In the data rows, the value 128 means zero.
In each game, the first row plays the second. By how much does the first row win? 20 means about a draw, 40 a big win and 0 a big loss. Wins can go round in a circle. Each row has two weighted sums of its numbers, A and B, taken from their middle values. A row wins by its A times the other's B, less its B times the other's A.
[173 154 117 115 141 131  79 143 143 140 149 163 114 114 123 134  97 140 103 175 129]
[102 121 118 135 104 116 148 160 147  89 106 115  94  94 138 110 145 147 152 111 113] ~ 12
[112 128 167 151 156 161 133 114 110 160 135 140 121 137 145 138 138 120 155 100 150]
[110  98 114 108 101 100 113 165 144  98 121 103 117  92 133 125 136 162 126 118 103] ~ 13
[130 126 124 123 101  96 148 143 160 102 101 100 127 129 108  83 123 153 136 120  92]
[ 93 142 122 106  95  89 138 149 169 112  91  90 100 127 104  96 128 146 118 129  86] ~ 28
[117 121 149 164 152 166 124 112 108 148 158 132 173 135 152 113 134 114 152  91 149]
[140 146 117 107 131  95 153 101 125 139 131 178  93 103 132 140 121 115 111 140 124] ~ 30
[152 151  75 113 149 126 120 131 109 124 131 157 118 136 119 140 125 105 118 154 120]
[123 123 171 106 150 172 129  92 113 159 163 130 170 155 150 122 114  87 157  93 171] ~ 9
[118 104 168 136 147 171 145 132 106 148 134 126 164 166 152 135 142  98 165  92 142]
[145  68 154 171 150 161 124 119 122 163 153 107 146 112 150 147 135  68 124  89 145] ~ 22
[117 120 173 119 146 147 118 113 112 152 149 137 165 181 173 109 132 145 144 114 166]
[122 141 128 136  87 100 142 143 184  93  99 113  98 124 101 104 133 131 138 122  80] ~ 14
[106 122 131 112 114 119 124 161 169 103  97 106 131  90 136 118 140 151 143 124 124]
[113 122 160 140 143 163 116 139 111 161 141 135 124 129 148 152 139 119 173  99 184] ~ 28
[149 157  97  97 125 122 129 150 127 126 132 171 141  91 122 154 107 146  72 165 157]
[135  69 155 176 147 169  92 129 122 165 168 111 156 151 166 166 163 113 131 110 164] ~ 23
[111 107 131 117 106 114 140 171 132  93  88 102 116  84 132 108 146 151 139 120 117]
[120 120 176 116 151 150 121 124 110 165 140 133 161 160 120 124 140 116 160 108 154] ~ 33
[104 131 160 163 148 150 139 117 101 141 142 123 136 135 124 151 135 114 163 115 150]
[128 138 128 150 103 114 150 141 151 108 102 110 134 153  93 110 119 122 100 106  77] ~ 27
[140 146 106 121 117 135 128 123 112 134 144 157  96 132 139 138 126 151 123 163 115]
[133 130 135 151 118  98 164 159 164  94 109 101 137  88 100  93 124 151  93 125  88] ~ 23
[124 149 117 106 129 129 121 129 134 117 124 159 113 125 139 136 102 134 122 143 123]
[151 152  97  89 110 118 112 112 137 129 145 146 115 134 141 144 138 119 129 160 132] ~ 19
[157 145  97 113 127 128 115 117 130 138 146 170 115  95 135 140 132 144 101 165 164]
[157 168  86 129 138 120 119 146 101 114 138 136 120 146 106 133 126 120 113 130 118] ~ 10
[144 148 108 118 155 134 105 146 113 108 148 131 109 140 139 153 121 129  97 158 120]
[135  85 149 165 152 158 142 130  95 159 147 118 141 121 161 142 163 102 118 120 143] ~ 17
[115 105 148 139 149 143 137 133 108 149 135 138 112 118 147 122 128 113 151 100 161]
[137 147 113 128 141 159 109 130 103 115 140 148 113 121  83 160 110 102  73 159 106] ~ 17
[111 121 118 108 105  97 137 136 142  87 113  97 124 109 118 147 142 139 164 116 120]
[159 140 101 112 121 131  93 137 148 122 145 144 123 120 133 140 109 122  89 156 154] ~ 24
[150 155 102  97 158 131 120  97 111 128 124 153 105 127 133 135 133 115 102 154 117]
[164 141 114 117 130 120  86 118 143 143 123 148 105 117 134 127 105 116 110 158 152] ~ 21
[157 154 109  83 130 124  98 115 137 146 117 147 124 121 140 157 128 140  76 178 123]
[131 122 126 162  88 121 148 138 159  91 107 110  93 134  81 120 123 153 135 116 102] ~ 10
[152 140 109 142 128 114  98 141 117 138 120 144 126 102 130 138 112 149  84 149 148]
[152 167 109 124 150 133  95 129 117 135 133 131 105 137 127 146 113  94 126 144 122] ~ 17
[136 116 147 124 152 151 116 111 110 149 165 138 159 163 128 110 130 110 150 121 150]
[113 108 163 136 146 159 117 121  91 150 170 138 167 170 147 117 144 110 155  88 156] ~ 18
[127 131 150 127  92 126 156 139 173  85 112 105  99 130  91 103 128 159 117 115  97]
[145 142  79 123 145 136 101 126 126 111 126 144 114 139 104 144 118 113  85 158 137] ~ 10
[148 151 109 152 128 126 120 121  85 119 148 151 104 104 128 151 126  97 118 150 119]
[138 114 159 146 157 136 116  83 102 146 161 133 185 166 141 126 114 129 139 107 176] ~ 14
[168 146 117 149 152 122 117 129 101 114 134 137 139 123 125 129 125 122  87 157 113]
[104 128 120 137  95 104 143 143 160 103  84  78  99 140 103  96  97 170 138 124 119] ~ 19
[112 116 150 156 142 145 134 119 101 166 146 141 152 132 129 122 120 108 162  87 131]
[133 166 108 123 137 129 136 132 127 133 137 156 133  96 150 160 123 149 131 162 137] ~ 19
[108 121 126 142 108 129 123 150 141  89 123 105 119 124 130 123 151 144 106 139 114]
[114 122 139 105 121 119 137 174 143  85 129 106  85 118 121 110 143 160 117 120 129] ~ 11
[154 154 118 131 143 117 131 117 153 119 123 142 127 121 123 139 120 122 126 157 117]
[147  76 140 198 142 159 122 124 110 150 164 108 133 134 154 140 155 117 146 113 138] ~ 18
[ 71 127 123 122  88 108 150 127 164  96  82  89 128 119 107  80 125 190 122 132 115]
[125 109 157 119 156 168 125  92 112 134 149 145 187 168 147 125 116 134 165 115 173] ~ 22
[147 152 101  83 137 103 131 114 116 139 143 150 125 139 140 134 130 124 109 148 160]
[ 88 136 129 111  81 101 156 134 152 100  97 102 133 152 103 101 126 164 124 112 111] ~ 26
[115 121 176 169 164 146 135 119 118 160 146 122 143 133 150 142 122 132 165 108 150]
[ 82 127 119 102  81 100 153 148 133 113  81  89 123 164 102 108 104 170 127 113 116] ~ 16
[156 153 134  85 129 107  91 144 169 151 125 154 111 134 132 118  84 120 105 155 136]
[117 131 158 181 159 150 129 112  97 162 133 133 122 117 141 136 134 106 171  97 161] ~ 16
[165 158 122  95 128 136  94 114 143 134 136 158 124 107 121 122 129 120 101 159 147]
[126 130 133 151 112 118 152 151 159 103 105 114 110 112 101 103 129 163 106 138 121] ~ 23
[149 134  96 129 152 128 117 124 104 119 140 136 105 113 141 147 129  98  98 154 101]
[169 138 123 110 133 113 113 150 150 140 119 160 113 105 156 149 106 113  94 136 146] ~ 17
[100 146 148 160 148 160 135 124  94 149 132 138 141 145 131 161 116  91 156  98 155]
[156 171 104 111 130 121 117 124 124 149 132 144 120 132 125 164 118 111  98 172 114] ~ 12
[143 155 120 112 137 133 133 131 132 129 135 160 117 131 135 139 129 121 102 152 106]
[143 147  96 104 132 117 130 154 117 128 128 160 125 123 151 142 105 136 130 153 136] ~ 19
[ 72 123 126 119  97  97 153 112 144  97 101  91 121 157  91  78 128 142 142 119 111]
[118 125 163 125 156 164 117 111 136 157 159 123 182 154 134 109 121 137 155 107 167] ~ 11
[150 151 106 101 150 106 152 132 115 143 143 154 121 134 145 128 108 128 104 142 117]
[125 144 139 157 104  96 163 153 200  98  84 105 109 131  98 112 117 150 131 116 107] ~ 15
[124 157 135 137  97  94 157 134 162  95  88 106 132 138 121 102 130 151 113 114  97]
[160 160 117  95 123 139  95 113 125 127 131 162 125 122 157 150 120 123  88 159 146] ~ 18
[135 158 100 119 125 125 124 130 138 138 148 157 113 109 128 120 118 132 108 153 106]
[ 78 104 125  98  88 102 148 134 136 110  85  90 121 147  90  98 109 126 150 100 101] ~ 14
[ 75 131 131 119  89 103 156 142 132 100  89  96 142 123 105  89 115 162 120 138  91]
[140 137 124 113 138 146 139 111 125 122 139 153 119 118 121 133 137 109 149 165 129] ~ 28
[ 99 129 123  93  86 100 156 140 133 105  83  94 121 157 108  97 114 138 146 135 120]
[143 164 116  99 133 118 133 133 126 136 126 152 154  97 145 143 136 131 128 147 125] ~ 25
[168 146 109 121 130  90 112 110 120 146 120 156 118 123 140 161 110 120 107 180 109]
[145 164  95 112 133 109 135 130 114 136 127 154 133 116 125 127 113 126 141 165 142] ~ 16
[151 132  89 117 148 123 124 105 116 125 158 125 128 127 137 146 118 115 124 141 114]
[143 137 100 122 140 125 106 131 124 124 131 148 140  92 127 147 115 108  97 144 121] ~ 15
[117 121 154 136 106 103 170 157 150  97  89 102 105 120  97 123 111 161 133 106 112]
[119 121 146 166 143 160 134 154 112 138 161 136 145 125 124 163 118 121 138 108 174] ~ 16
[150 158  82 117 147 148 115 120 107 129 142 146 108 111 110 148 136  90 110 164 132]
[125 111 174 114 149 164 104 114 109 154 182 135 157 163 140 110 164 103 168 111 149] ~ 1
[142 147  96 144 137 131 122 119 124 122 147 142  94 114 122 163 115 141  80 151 111]
[159 151 111 116 135 128 103 106 147 146 131 138 125  96 117 139 115 114  98 156 145] ~ 21
[156 138 106 123 143 124 116 141 117 114 143 164 105 113 125 108 130 109  99 160 134]
[138 115 132 132 104  88 123 121 172 106 106 117 118 140 108 100 113 143 120 119  80] ~ 28
[157 152 102 103 139 100 141 130 126 121 110 161 102 115 111 148 131 126 111 149 116]
[139 155 111 105 139 133 143 126 115 128 119 158 122 125 149 137 109 116 131 166 139] ~ 13
[114 130 163 129 147 174 113  79  89 158 148 132 158 173 130 119 137 118 137  95 165]
[124 100 169 133 150 166 108 116 101 148 167 117 153 143 144 139 149 127 151 113 151] ~ 1
[103 137 135 114  94  82 142 125 153 106 103  99 128 126  98 116 123 172 151 128 140]
[121 127 172 128 156 173 119 125  92 145 135 133 129 152 145 124 110  83 155  97 132] ~ 18
[ 94 134 127 109  87 110 117 127 136 109  97  89 124 144  66  80 117 130 161 123 106]
[150 145  94 128 144 139 125  96  86 134 149 128 122 102 138 126 112 130 112 155 111] ~ 16
[ 82 128 127 118  92  95 133 131 122 103  90 107 132 149 114  95 133 137 130 122 115]
[157 162  91 122 157 132 134 156 106 127 125 143 119 127 130 137 103 124  96 160 118] ~ 19
[126 145 121 110 127 115 114 110 132 144 132 150 113  92 133 140 132 145 110 161 127]
[166 163 107 122 137 135 109 137 149 152 135 162 141 123 140 132 116 114 103 163 150] ~ 18
[155 164 120 123 132 116  85 134 137 137 134 159 125 101 142 155 122 132 112 162 144]
[161 147 121 102 119 112 114 113 129 136 144 173  96 125 140 165 106 142 119 161 138] ~ 14
[119 135 129 147  97 103 158 149 164 109 116 119 138 111  99 115 116 123 112 118 112]
[117 137 177 130 141 140 140 145 108 165 135 140 143 122 146 124 125 111 146 119 132] ~ 27
[153  83 149 154 130 187 118 123 106 163 159 110 135 163 154 148 131 101 143 103 154]
[149 144 109 139 150 140 103 116  90 128 138 141 123 120 141 161 118 116  95 141 107] ~ 9
[117 119 173 140 147 165 137 135  96 151 133 138 134 125 147 101 139 109 161  92 140]
[116 121 120 125 108 127 127 140 132  96 120 121 111  99 118 122 132 142 130  99 123] ~ 15
[143 161 100 116 136 137 148 150 111 129 135 154 144 130 129 143 136 107 128 165 121]
[108 119 124 117 106 121 142 154 152 102 128 106  80  91 115 126 127 153 136 117 134] ~ 22
[156 168  75 121 152 127  97 128  99 119 144 137 140 126 128 153 105  94 112 147  87]
[113 115 124 134  97 106 151 155 135  95 121 105 116 110 134 119 131 140 135 108 137] ~ 32
[121 126 133 136  96  97 158 149 153 101 116 124 131 119  98 106 113 146 137 115  72]
[131 155 109 113 134 144 129 124 115 126 132 165 120 106 123 140  88 142 106 143 118] ~ 20
[139 148 108 119 136 132 120 139 135 130 131 147 129 108 155 141 121 143 141 156 126]
[156 143 115 102 143 116  90 121 156 134 131 165  88 120 123 126 105 127 113 173 149] ~ 15
[146  94 156 180 155 158 117 132 122 158 153 119 126 124 136 131 143 106 110  95 157]
[123 106 172 150 146 151 126 139 103 151 152 136 143 126 149 133 139 113 171 128 144] ~ 19
[118 115 124 131  98 129 132 153 124  94 126 111 109 122 105 146 156 125 134 119 123]
[123 136 144 134 107  94 168 147 167  96 111 105 126 117 100 143 127 107 116 104  98] ~ 20
[153 155 109 102 135 109 126 108 135 131 127 175 135 127 118 151 137 133 141 154 130]
[103 133 168 110 149 169 112 119  97 162 146 123 184 171 143 113 118 122 161 109 167] ~ 16
[135 141 125 178  96  81 133 129 165  96  83 104 104 130 102 104 107 157 144 122 100]
[168 153 110 106 131 128 121 151 106 131 126 148 124 103 133 143 133 131  97 160 158] ~ 24
[113 118 140  92 107 114 162 159 144 102  91 102 109  95 133  84 151 148 127 112 117]
[114 138 144 131 146 149 157 124  99 152 157 149 131 127 139 124 119 125 166 103 161] ~ 8
[128 133 133 129  92 103 135 139 161  98  91 116 120 127  82 115 111 143 123 121  93]
[ 93 129 129 124  96 108 145 146 158  97 110 105  99  90 117  98 136 146 124 112 126] ~ 22
[141  64 162 167 146 150 105 108 101 142 165 122 148 127 166 134 152  93 106 104 161]
[137 118 167 128 151 153 132  97 113 159 151 122 175 168 160 123 108 132 152  99 122] ~ 21
[160 144 100 126 151 122 102 125  93 124 137 128 106 152 130 155 119 116 106 155  83]
[137  86 151 183 150 150 120 105 117 154 152 122 146 120 181 157 152  95 125  94 146] ~ 25
[175 173 110 108 128 121 133 146 148 135 128 159 145 109 142 132 139 128  87 156 140]
[150 150 100 111 141 136  96 133 104 129 128 158 141 126 140 142 121  93  88 136 105] ~ 22
[ 99 106 136 118  96 102 138 140 164 120  85  98 125 125  99 109  94 176 144 150 109]
[ 96 106 113 104 104  83 140 130 135  89  91  97 123 122 103 109  98 142 143 134 100] ~ 17
[124 138 135 150  96 106 155 146 161 101 112 115 118 117  97 120 120 142 107 125 116]
[124 146 119 105 126 125 146 134 125 127 133 145 115 131 120 133 103 136 126 154 121] ~ 20
[161 152 101 101 136 117 114 129 143 144 133 164 102 140 123 148 123 118  82 161 145]
[120 135 158 126 150 157 135 131  99 153 152 134 139 133 121 141 122 121 139  96 131] ~ 21
[160 160 123  98 136 126  92 141 149 141 143 163 117  90 142 160 116 140  83 146 133]
[104 138 164 125 154 158 141 135  94 150 149 149 119 138 155 111 124 107 166 107 161] ~ 19
[112 136 151 120 137 165 102 111 103 145 178 129 161 168 138 120 137 114 148  94 163]
[ 81 139 133 112  81 103 165 127 145 100  91  92 115 157 108 112 118 150 137 127 100] ~ 25
[124 121 156 123 145 160 131 108 111 157 160 140 153 161 154 151 127 116 142  96 134]
[110 135 148 156 145 134 133 138 107 154 154 155 126 148 153 139 123 143 147 106 169] ~ 20
[112 112 154 127 157 161  98 117 106 163 159 154 143 146 139  90 117 126 162 116 153]
[152 156 100 129 152 147 145 122  98 119 141 135  99 136 117 154 110  91  98 158 129] ~ 28
[163 148 104 115 128 120  99 114 128 151 119 148 134 103 135 128 130 120  92 165 134]
[152  81 160 174 147 156 119 123  97 156 145 121 153 149 150 142 155  98 146  89 167] ~ 15
[128 141  98 136 140 121 123 144 143 121 124 160 112 132 137 137 122 127 138 141 119]
[157 137  93 136 157 147 137 115 115 133 123 140 111 137 125 146 114 134  92 152 121] ~ 20
[ 71 127 134 121  84  76 130 113 139 121  94 102 166 138  98 107 125 144 132 125 108]
[131 147 107 134 150 144 122 107 119 126 136 143 113 131 131 142 113 130 105 146 140] ~ 20
[124 137 129 152  94 124 183 148 188 113 116 111 114 132 109 120 125 140 121 123  98]
[136  78 128 173 152 161 127  98  90 162 159 103 168 132 172 141 187 126 130  87 144] ~ 14
[115 137 121 149  98  90 169 146 164 100 105 105 149 127  87  96 156 156 147 112  90]
[136 116 126 161 100 114 145 162 182 111 126 123 114 105 113 115 117 155 143 119  68] ~ 24
[155 159 117  80 128 127  85 160 172 134 133 159 120 103 153 141 103 125 102 174 152]
[124  97 146 102 137 171 107 122 106 155 158 132 130 171 159 137 142 136 132 102 183] ~ 20
[131 155  97 112 137 129 132 115 120 130 117 155 130 126 145 151 117 120 120 141 128]
[144  64 144 168 146 152  94 136 108 168 161 107 169 136 140 162 158 105 145 111 144] ~ 4
[123 117 132 105 111 105 147 153 143  92 122 111 108 100 100 136 168 153 126 124 102]
[122 117 178 133 147 144 155 106 121 139 132 133 132 127 149 148 135  85 161 106 159] ~ 26
[131 146  88 129 156 142 118 107 103 119 149 141 116 121 119 143 134 105 115 155 124]
[173 144  92 101 147 141 117 134 114 119 149 143 101 123 117 158 121 126 101 141 121] ~ 26
[148  69 138 189 148 171  90 161 118 165 151 112 131 143 160 141 161  81 141 106 133]
[ 96 115 127 111  88  86 145 138 132 108  87  95 133 113 101  93  94 168 140 119 130] ~ 13
[156 154  96 121 152 127 109 110 106 133 108 141 108 139 134 159 130 111 100 156 113]
[119 123 163 147 156 156 147 138 116 154 138 126 122 162 126 149 138 112 146 102 149] ~ 17
[139 150  89 121 140 139 130 132 115 126 122 156 127 123 121 147 116 116 150 162 137]
[155 141  96 150 141 115 115 121 111 115 127 143 121 149 129 150 131 117 102 140 123] ~ 30
[ 89 122  97 109  94 108 155 134 144 101  86  77 132 149 108  89 103 150 144 146 110]
[161 136 106 102 135 120  86 123 109 135 140 167 100 104 128 134 109 146  78 153 147] ~ 33
[166 147 102 118 122 125  95 135 142 134 125 165 101 137 130 128 107 131  98 166 130]
[ 81 138 135  96  98  82 152 133 138 109  90  84 122 136  96  92 101 148 123 110 105] ~ 27
[ 79 124 135 112  91  92 130 129 145 108  94 103 117 123 106 108 146 121 147 120  93]
[112 117 136 137 101 113 133 155 133  88 112  95 127  93 125 122 138 147 129 119 117] ~ 25
[121 138 132 139  79 110 157 135 141 110 114 123 136 118  91 129 128 153 118 120  91]
[135 139 108 124 146 108 120 119 147 129 128 175 128 118 140 125 122 117 132 164 112] ~ 24
[139  79 152 173 146 158  94 105  79 168 169 104 150 129 146 166 148 142 139 104 158]
[164 160 103 108 130 121  96 109 132 154 128 142 118 119 123 137  96 110 114 162 141] ~ 29
[120 140 142 138 107 125 146 149 138  90  85 122 122 136  87 136 138 143 131 123  77]
[112 122 171 158 152 138 123 133 112 163 142 123 154 123 111 124 119 114 186  95 173] ~ 25
[ 94 125 126 100  85  99 136 134 132  97  79  84 140  97 121 129 125 150 149 109 109]
[112  99 148 137 158 171  92 110 113 161 158 134 160 198 138 121 131 123 162  98 160] ~ 23
[112 118 114 135 112 106 166 168 143  92 117 103 122 104 113 111 144 154 121 143 130]
[ 80 124 124 113  92 115 159 141 144  99 104  90 132 141  87  95 122 162 155 120 106] ~ 20
[135  68 140 170 158 167 122 123 118 155 163 105 158 131 162 150 162  96 118  99 145]
[111 121 172 169 158 162 152 159 131 141 135 139 150 142 153 153 107 128 180 109 154] ~ 21
[106 127 115  93  91 109 141 128 157 104  98  86  97 144 111 106 109 163 141 127 107]
[160 158 101 120 128 121 117 119 161 125 123 138 120 104 157 121 126 122  75 170 131] ~ 22
[130 104 150 108 149 169  96 123 102 160 163 151 163 169 147 112 148 129 148 113 169]
[103 127 111 132 101 116 145 158 142 108 117 112 112  99 114 102 121 169 150 109 105] ~ 17
[139 154  82 148 141 141 122 111 122 124 128 155 115 136 129 137  99 129 104 152 122]
[149 135  93 121 154 112 122 110 120 128 146 130 146 137 139 159 123 163 106 140 111] ~ 4
[131 169 112 118 134 136 126 127 101 119 114 141 121 120 118 142 145 103 109 137 119]
[121 128 170 104 156 128 149  97  90 152 155 126 150 153 122 115 136 116 155 101 153] ~ 20
[105 114 127 130  97 100 129 152 126  98 130 110 125  96 128 104 128 135 164 113 109]
[158 141 107 102 127 143  71 128 135 135 122 141 149 113 141 136 126 141  98 155 138] ~ 23
[175 134 107 124 131 120 117 156 131 133 127 141 127 123 115 166 109 106  93 147 150]
[100 104 145 117 111 125 133 142 151  99 108 107 116 117 116 130 145 143 154 117 125] ~ 18
[160 142 101 100 125 115 100 124 123 132 116 174 119 117 146 137 109 123  95 165 143]
[ 94 123 133 119  99 108 147 158 145  90 112 107 104 101 103 124 129 145 117 119 120] ~ 27
[147 144 104 108 131 131 106 121 132 138 127 151 103  96 120 149 139 126 102 167 164]
[ 83 131 134  96  92  96 155 122 143  97 106  94 122 142  88  78 118 124 145 134  98] ~ 21
[ 98 114 119 149 110 104 149 153 136 103 134  85 163  95 127 113 124 148 133 117 117]
[119  89 116 153  96 104 148 127 176  96  88 126 135  92 107 127 119 152  96 131  81] ~ 10
[119 114 152 131 145 150 130 111 122 149 136 131 153 177 134 135 142 130 167 107 148]
[144 142  89 140 153 152 126 123 110 130 133 129 133 115 142 143  98 107 110 151  78] ~ 12
[ 93 102 132 116 113 105 113 144 158  97 130  99 101 100 152 121 158 120 132 128 125]
[102 118 122 111  85 111 147 126 130  99  91  89 129 125 110  79 124 145 140 124  95] ~ 10
[144 142 111 118 144 153 114 118 125 121 131 153 112 128 139 165 134 134 114 145 129]
[116 135 165 135 149 137 137 134 117 170 144 139 133 128 138 133 137 100 153  93 161] ~ 19
[154 137 117 108 139 115 103 138 133 141 117 156 128 108 128 111 113 142 104 161 159]
[ 85 135 126 117  95 101 120 119 147 102  91 108 130 140 113  85 102 161 133 125 101] ~ 21
[130 103 162 120 153 152 102  97 100 158 169 137 158 153 129  88 131 128 167 106 161]
[ 84 129 127 108  90  90 153 147 142  97  88  89 137 129 110  93 105 177 141 130  96] ~ 18
[120 126 158 108 147 152 117 107  93 168 137 129 174 172 137  81 129 134 169  95 150]
[163 161 122  85 141 134  96 107 144 140 130 142 118  93 141 148  90 118  93 154 131] ~ 21
[143  77 155 166 142 161 110 122 134 162 150 101 132 119 159 154 159 110 123 101 141]
[124 122 131 124 100 103 148 146 162  98 108 104 125 142  89 109 102 145 117 129  87] ~ 16
[154  89 129 160 150 187  98 116 116 159 158 119 141 118 150 116 157  94 139 100 151]
[121 115 147 108 145 152 106 112 100 156 170 158 155 149 138 118 128 120 164 109 162] ~ 18
[162 139 112  96 122 125 103 120 157 141 139 155  99  79 176 145 106 125  98 153 163]
[154 137  98 126 144 112 123 132 130 126 135 166 126 137 119 138 112 123 135 142 103] ~ 19
[170 179 117 113 137 129  95 131 138 129 125 170 140 114 134 145 117 108 101 157 143]
[121 103 151 133 150 151 121 101 117 160 143 144 167 153 134 115 146 127 167 119 161] ~ 18
[ 96 127 104  97  91 102 167 138 158 107  86 101 111 148 104 106 122 138 150 129 115]
[120  84 168 177 144 165 102 124 132 154 149 123 153 116 152 163 178 119 121  96 150] ~ 15
[ 86 113 121  98  93  86 117 147 141 100 100  87 127 168 135  97  94 148 133 130 107]
[128 120 157 130 149 152 124 121  82 154 147 148 171 172 157  96 144 140 134  92 161] ~ 16
[157 139  96 118 148 127 119 137 109 125 133 141 134 126 128 128 116 110  78 140 120]
[ 76 137 112 102  94  96 157 150 154 104  85 100 130 121 114  97 129 133 158 128  99] ~ 21
[137  79 144 165 140 170  97 103 116 165 147 113 150 153 151 136 155 104 152  97 133]
[ 78 130 132 110 105  98 139 120 154  96  82  97 134 144 109 100 132 151 160 121 112] ~ 19
[122 138 136 148 110  97 146 136 166 104  86  82  98 135 123 109 129 155 127 100  94]
[126 130 102 120 135 126 122 120 134 119 136 169 120 105 125 139  99 122 140 161 131] ~ 17
[171 157 120 109 140 123  97 119 124 138 131 156 128  96 144 148 121 126  94 167 147]
[134 151 106 118 139 157 116  99 143 137 133 147  90 113 154 112 114 111 132 167 133] ~ 18
[119 125 162 135 140 155 119 138  98 150 155 131 174 172 149 116 126 122 144 116 156]
[128 122 162 120 152 157 107 109  82 166 149 129 158 176 138  96 148 116 147 100 154] ~ 17
[121 115 158 132 151 130 116  88 138 168 137 132 155 152 139  95 128 127 139 107 164]
[105 107 121 121  82 122 145 150 148 107  77 106 117 140  79 110 124 124 152 130  90] ~ 18
[116 108 156 142 141 140 138 119 113 147 142 128 151 170 163 127 166 121 155 106 146]
[ 99 107 131  94  93  91 144 152 145  99  92  98 134 150  89 116 108 136 139 125  98] ~ 18
[133 152 110 103 125 135 126 113 135 115 140 153 113  99 156 155 122 129 102 155 114]
[126 126 136 129 158 162 143 106 129 160 148 133 155 168 118 116 146 114 160  87 152] ~ 27
[136 154 107 115 124 117 133 108 146 125 129 156 144 121 152 137 105 109 111 146 113]
[137 143  95 137 155 143  99  99 106 117 131 152 119 120 127 147 119 109 119 150  97] ~ 16
[139 117 126 142 100  95 161 151 170  98 117 106 102 116 109 135 124 155 119 106  71]
[ 91 122 124  98  89 102 136 141 144 109  90  82 135 127 104  70 125 153 142 135 102] ~ 20
[133 144 144 138 112  98 141 152 169  90  96 110 114 133  95 155 128 170 129 137 109]
[114 118 159 115 148 142 118 103 128 150 165 133 127 174 144 120 149 126 139 109 157] ~ 20
[112 126 159 122 149 140 125 111 105 155 144 146 133 116 114 160 138 128 168 119 150]
[165 160  96 145 152 131 106 122 101 114 148 158  98 121 139 123 132  87 126 148 115] ~ 28
[127  82 141 184 146 165 115 120 122 160 149 122 133 111 161 112 166  79 119  96 137]
[ 88 124 117 105  86 113 150 148 135  97  69  89 135 124 118 101  98 145 146 136  88] ~ 20
[127 111 160 125 146 166 118  84 116 159 165 140 159 167 133 111 128 109 177 114 147]
[129  64 155 151 150 168 100 106 119 147 173 120 137 147 147 138 164 129 104  96 153] ~ 9
[112 128 176 138 158 145 134 142 102 151 149 132 120 139 143 158 126 105 156 100 151]
[119 125 147 116 156 150 159 111 103 150 165 131 159 166 144 114 111 128 149 102 151] ~ 31
[ 83 121 115 124  95 120 149 122 122 102  93  86 119 134 105  91 117 149 148 120  93]
[152 159  91  96 156 137 136 108  85 133 117 146 123 128 130 159 123 118 102 149 115] ~ 18
[160 148  93 124 158 140 103 111 105 123 142 148 118 108 130 141 122 109  98 161  91]
[ 73 133 140 114  92  93 122 138 136 102  93 105 126 127 113  93 113 145 149 117 128] ~ 13
[148  73 139 178 145 168 112 135 123 157 160 115 153 118 147 150 177 115 119  93 151]
[ 69 118 132 120  87  84 170 154 133 107  95  79 120 145 115  91 145 141 130 143  95] ~ 7
